Where one turn sends some rows of the set: a few examples, then the rows asked
j_164: [-20  18   3   0  17  15  -7  -5   9  29 -12 -11 -11  17  14  -7 -16   7
   0  17  -7  19   7]
j_13: [-13 -20  11  -3   3  19 -28  -8  -1  10  12 -23 -11   4  14  -5 -13  17
  -3 -10  -5  25   9]
j_169: [ -3 -12   8  -1  10 -12  -4   2   2   8 -14 -20  -1  -1   9  -9 -24 -13
  -8   0  -2  28   5]
j_283: [  4  15   2  11   6  -3 -16  10 -11  20  -3 -14 -17  12  19 -11 -29   7
   4   7  -1   8  14]
j_639: [-10  19  -5  -2  12  10 -14  -7   1  42 -13 -20   0   4  15  -4 -16   7
  -3  16  -9  17   6]
j_227: [-12  10   3  -5   0  -7 -24 -19  13  18  -9 -23 -11  -5  -7  -3  -9  23
 -17  18   5   2   1]
j_373: [ -8   7   5  -5  -2  13  -1   3  -5   4  15 -20   3 -10  19 -10  -9  19
   4   6 -13  -6   9]
j_687: [-17  10   5  -3  -7  -9 -20 -16   5  -1   2 -16 -28   4   0  -6  -7  20
  -8   8  -4   2  10]
j_412: [ -4  11   3  -1  -5 -14 -32 -10   6  15  -2 -23 -10 -10 -10  -8  -8  21
  -8  12   5   5   5]
j_250: [-12  16   7   7  13   8  -9   5   1  15  -5  -6 -23  21  17 -12 -23   7
   3  12  -2  13  11]
j_681: [-20   9   5  -6  -2  -4 -16 -23  12   8  -6 -18 -22   4  -1  -2  -9  22
 -18  16  -1   1   3]
j_592: [ -8  -9  10  -2  10 -10  -2   1   3   7 -13 -19  -5   1   9  -9 -19 -12
  -6  -2  -4  32   8]
j_442: [ -8  11   4   0  -8 -15 -29  -8   1   5   5 -19 -20  -3  -5 -10  -7  19
  -3   6   0   4  11]
j_4: [-11   8  12  -1  14   9  -8   2  13  16   8 -15  15  -7   9  -8 -11  17
   8  11   3  -8  -4]
j_388: [  6  18  -6   6   5  -1 -18   3 -11  37  -7 -22  -3   1  17  -6 -24   7
  -1   9  -5  11  11]
j_281: [ -7 -24  11   1  13   8 -37 -11   5  17   8 -20   2   2  11  -1 -27  15
  -5   3   8  13  -2]
j_275: [-10   7   5  -6   6   9 -11   5   3  11  14 -17  14 -11  11 -10  -7  15
  12  11  -8  -3   4]
j_583: [-12  -8   8  -4  11  -8   3  -6   4  10 -14 -20  -6   2  11  -5 -17 -14
  -9  -4  -6  30   5]
j_596: [ -8 -10   5  -4  11 -11   1  -9   4  14 -16 -22  -1   0  13  -2 -21 -13
 -12  -2  -5  26   3]
j_848: [ -7   6  10  -2   3  15   8   0   1   6   8 -20  -4  -3  21  -6 -15  23
  -4   5  -5 -13   2]
j_29: [ -9   7  15   1  13  13   3  -1  11  12   5 -18   4  -2  15  -6 -15  22
  -2   8   4 -13  -5]
j_883: [-10 -22  10   1  12  11 -25 -20   5  21   6 -24  -5   7  17   5 -24  17
 -11  -7   6   9  -4]
j_287: [ -9 -23  11  -3   8  14 -38  -3   2  10  12 -21  -1   1   9  -8 -19  14
   0   1   1  23   7]
j_919: [-13 -20  11  -2   5  17 -20 -20   1  16   9 -27 -14   7  19   3 -17  18
 -11 -14  -3  17   3]
j_855: [ -4 -11   6  -2  11 -13  -3  -4   2  13 -16 -22   1  -2  12  -4 -26 -13
 -12   2  -3  26   3]

j_583 goes to j_169
j_687 goes to j_412
j_287 goes to j_883
Now these:
j_639 goes to j_250
j_29 goes to j_373

Where one turn sends some rows of the set: a few examples, then the rows asked
j_617: [  8  11   5   1  -2   9  -3   0  22   4   5  -1  14  -6   6   7 -20 -12]
j_616: [  3   3  11  17   3 -16 -10  10   7  -2  -1   6  -1   1  -1  10   6  -7]
j_456: [ -2  -3   7  18  -8   0 -12   8   1   1   6   0   1   0   4   2  14  -8]
j_744: [  8 -18  -7 -15  -1  -2   2   9  -7   9   4 -15  18   3  -7   9  -5 -20]
j_37: [  7  12  10  -1   5  22 -10   9  15   6 -10   7  -3   7  -9   6  -5 -19]
j_719: [  0  -9  12  18  -1  -5   0  13   7   0   8   3   5 -11   0   9   1 -11]
j_551: [  7  13  16  -1   8  23  -4   5   9   3  -8  10  -5  -5  -8   9  -7 -18]
j_379: [  3  10  13   0  10  28  -5   8  13   6  -1   7  -5   1  -7   0  -4 -11]
j_730: [  4  18   4   1  -9  16 -10 -10  10   2   3  -2   9  -4  12   3  -8 -10]
j_667: [  3 -14   2 -32  19  -3  -2  -5  14  -3   1   5  -4   4   3   6  -2   1]
j_524: [  8  24   6   0   6   3  -9  -5  17   1   2   4   6   2   7   4 -12   0]
j_274: [  5 -25  -4 -32   2   5  -4  -4  16   1  -1  -2   3   2   2  10  -3 -16]
j_92: [  8 -22 -11 -17   6   0  -4   1 -23   3  -2  11  -1   1   2   8  -4  -2]
j_141: [ 12 -24 -14 -16   4  -5  -5   6 -15   5  -5  10   2   5  -2  12  -9  -7]
j_794: [  7  -2  -1 -17  24 -15   3   9  -8   4   7  -6   9   8  -7   4  -4   3]
j_370: [  9 -22 -15 -16  10  -4  -7   7 -15   6  -1  11   0  10  -1   6  -6   2]
j_971: [  3 -12   2 -32   3   3  -9 -16   0  -5  -6   3  -6  -1   7   9   7 -10]
j_91: [  5   1  -2 -17   3  -5  -6  -6 -26   1  -1  -9   4   2   0   6   9 -10]

j_730 goes to j_524
j_370 goes to j_141
Now these:
j_379 goes to j_37
j_794 goes to j_744
j_719 goes to j_456
j_667 goes to j_274

